In the data rows, zero lies at 4.5, halfway between 4 and 5.
Here are some points:
[3 4 6 7 2 4 6 3 4 3 5 6 5 1 4 6 5 3 5 6 6 3 4 3 9 3 4 4 4 6 0 6 9 6]
[4 0 8 4 0 8 5 4 6 3 4 6 5 1 3 7 4 4 4 9 5 1 5 2 9 4 6 2 5 5 0 7 9 6]
[5 5 5 2 9 4 4 4 4 5 7 3 6 6 6 0 5 4 4 3 3 2 4 4 0 8 8 3 4 2 9 8 2 5]
[3 8 3 3 3 4 2 6 5 5 3 3 5 7 3 4 3 7 5 4 6 4 5 5 6 6 4 3 5 5 8 5 5 4]
[3 8 6 3 1 7 4 6 5 3 4 4 4 2 0 9 5 3 6 8 5 3 4 4 5 6 5 6 5 6 4 3 4 2]
[4 0 7 5 2 8 5 5 6 2 3 7 4 1 3 6 4 4 3 9 6 3 6 2 9 2 4 3 5 5 0 8 9 5]
[7 5 7 5 1 3 6 4 2 5 5 4 3 5 4 7 0 6 5 4 6 6 4 5 6 2 3 5 4 9 4 3 7 3]
[3 2 3 3 9 5 5 6 4 6 6 4 6 7 6 0 6 4 3 3 5 3 5 3 2 7 6 5 4 1 7 6 3 5]
[9 9 6 3 1 3 3 5 5 6 4 2 3 5 4 7 2 6 5 3 4 3 3 5 8 6 3 4 6 5 7 4 2 4]
[2 5 8 6 2 3 7 5 6 4 5 5 3 4 3 5 2 4 5 8 5 5 2 5 7 3 4 4 4 6 0 0 9 6]
[5 8 3 4 7 3 1 4 4 6 3 4 4 6 3 6 3 3 6 4 5 9 5 5 4 7 5 6 6 6 7 5 0 3]
[0 4 4 6 2 4 7 5 5 4 4 4 3 3 4 7 5 4 5 4 6 5 3 6 8 2 0 6 1 8 6 5 5 7]
[8 6 2 5 5 3 2 4 6 3 2 5 2 2 3 5 6 7 6 4 6 5 6 5 8 7 3 5 4 6 7 0 4 4]
[5 5 2 3 8 4 5 5 3 7 5 4 7 6 5 4 5 4 3 2 4 5 3 4 0 5 9 6 6 0 4 6 2 5]
[9 3 5 3 9 3 2 5 6 6 5 3 5 5 5 4 3 6 3 4 3 7 7 5 0 4 6 3 6 2 9 4 4 3]
[9 5 2 4 1 4 4 4 4 4 6 4 3 5 3 4 5 2 5 1 6 6 4 4 6 7 7 6 4 8 7 6 2 4]
[9 7 9 2 0 3 3 4 5 6 6 4 4 7 4 6 4 5 4 0 6 8 3 6 3 6 5 4 5 3 6 3 4 3]
[2 0 8 6 0 7 6 5 6 1 5 6 4 3 3 7 4 4 3 9 5 0 5 2 9 5 6 1 6 6 0 6 9 6]
[5 5 6 7 0 4 8 4 6 4 4 5 3 2 5 6 3 5 5 8 4 4 3 4 9 1 2 6 4 7 4 0 7 4]
[1 0 7 5 0 7 5 5 6 1 5 7 5 1 3 7 4 5 4 9 6 0 5 3 9 6 4 2 5 5 0 6 8 6]
[4 0 8 6 0 7 5 5 6 2 4 7 5 2 3 7 4 5 3 9 6 0 4 2 9 5 7 2 6 5 0 8 8 4]
Here are 12 more points, each followed by its number:
[1 3 6 8 3 5 7 5 5 4 3 5 4 1 3 7 5 5 5 8 4 6 2 4 9 0 2 5 4 6 2 1 9 4] 0
[7 4 5 5 9 3 3 3 4 6 5 4 6 5 7 0 4 6 3 4 3 3 5 5 0 4 6 3 6 1 7 9 5 4] 1
[3 5 5 6 3 2 6 6 4 6 4 4 5 6 3 4 5 3 4 9 6 2 3 6 8 4 4 4 5 7 3 0 6 5] 2
[0 3 5 6 0 3 6 3 5 4 5 5 3 3 3 8 7 5 5 6 7 3 4 5 9 4 0 7 1 7 4 2 7 7] 3
[6 7 4 5 1 4 2 5 4 3 4 4 4 6 4 3 5 4 7 2 5 7 6 5 5 4 8 6 5 6 7 3 4 3] 4
[6 5 5 5 0 4 4 5 3 6 5 5 4 5 5 3 2 3 5 4 6 0 5 6 8 6 4 6 4 6 6 1 6 4] 5
[5 4 3 3 9 4 5 5 4 5 5 4 6 7 7 0 7 4 3 4 3 0 7 4 0 5 8 3 4 0 6 9 4 4] 6
[4 3 6 6 1 3 7 4 6 4 6 5 5 2 3 5 5 5 4 9 5 7 2 4 8 1 1 4 3 9 2 1 9 4] 7
[2 2 9 6 1 7 6 6 4 2 3 7 5 1 5 7 4 6 3 8 5 1 4 3 9 2 2 3 5 5 0 6 9 5] 8
[1 3 3 5 3 5 6 3 7 4 5 4 3 1 4 7 6 4 5 6 5 6 3 5 8 3 0 6 2 8 4 5 8 6] 9
[9 5 3 2 3 4 3 4 4 6 3 5 4 6 5 3 2 4 5 3 3 9 5 6 3 5 9 4 6 5 8 6 2 3] 10
[4 2 5 5 9 5 5 4 3 4 5 3 6 7 6 1 5 4 3 6 3 2 5 5 0 5 9 3 5 0 7 9 2 5] 11
Which of these numbered points is nearest to each point below, looking only along the 6 directions in which the first points spread most? Its number follows each.
[5 8 3 5 4 5 3 4 4 3 3 6 3 5 3 7 4 4 6 2 5 9 3 5 6 5 6 6 3 5 8 3 2 2] > 4
[5 3 4 3 9 5 3 4 4 5 5 4 7 6 8 0 7 5 3 4 3 1 4 5 0 4 8 4 4 0 8 9 3 4] > 6
[7 5 5 3 3 6 1 5 4 4 1 5 4 2 3 5 3 3 5 4 5 7 6 4 9 4 7 5 5 9 0 8 5 6] > 5
[3 9 4 5 1 5 3 4 3 2 6 4 4 5 4 5 4 4 6 5 6 1 4 5 7 8 4 4 4 9 4 2 3 6] > 5
[4 6 2 4 2 4 4 4 3 4 5 3 4 4 7 7 8 5 6 2 5 7 6 7 5 4 0 6 3 5 5 0 4 5] > 5
[7 3 2 5 9 4 4 4 5 5 5 5 6 6 6 0 6 6 3 3 0 5 6 5 0 2 6 3 5 2 7 9 3 3] > 1
[3 0 9 5 0 7 5 5 6 2 4 7 5 1 4 7 4 5 3 8 7 0 5 3 9 5 5 2 6 5 0 7 8 6] > 8
[3 3 4 3 9 6 5 4 3 6 5 3 7 7 6 3 5 4 3 4 5 4 6 3 0 6 6 5 5 1 4 6 2 4] > 11
[3 4 6 6 1 4 7 3 3 4 5 5 3 1 3 7 8 5 6 7 6 3 3 6 9 3 0 6 3 7 5 2 7 6] > 3
[6 3 4 6 1 5 4 4 4 5 5 6 4 6 4 4 4 5 5 9 5 3 3 3 4 5 1 5 3 9 4 0 6 6] > 2
[5 3 5 4 9 5 5 5 3 7 6 4 5 9 5 2 5 5 3 5 2 4 5 5 0 4 4 5 5 0 7 6 2 4] > 1
[3 1 9 5 2 8 5 5 7 1 3 7 5 1 3 6 4 4 3 8 5 1 6 3 9 3 5 1 6 5 0 7 8 5] > 8
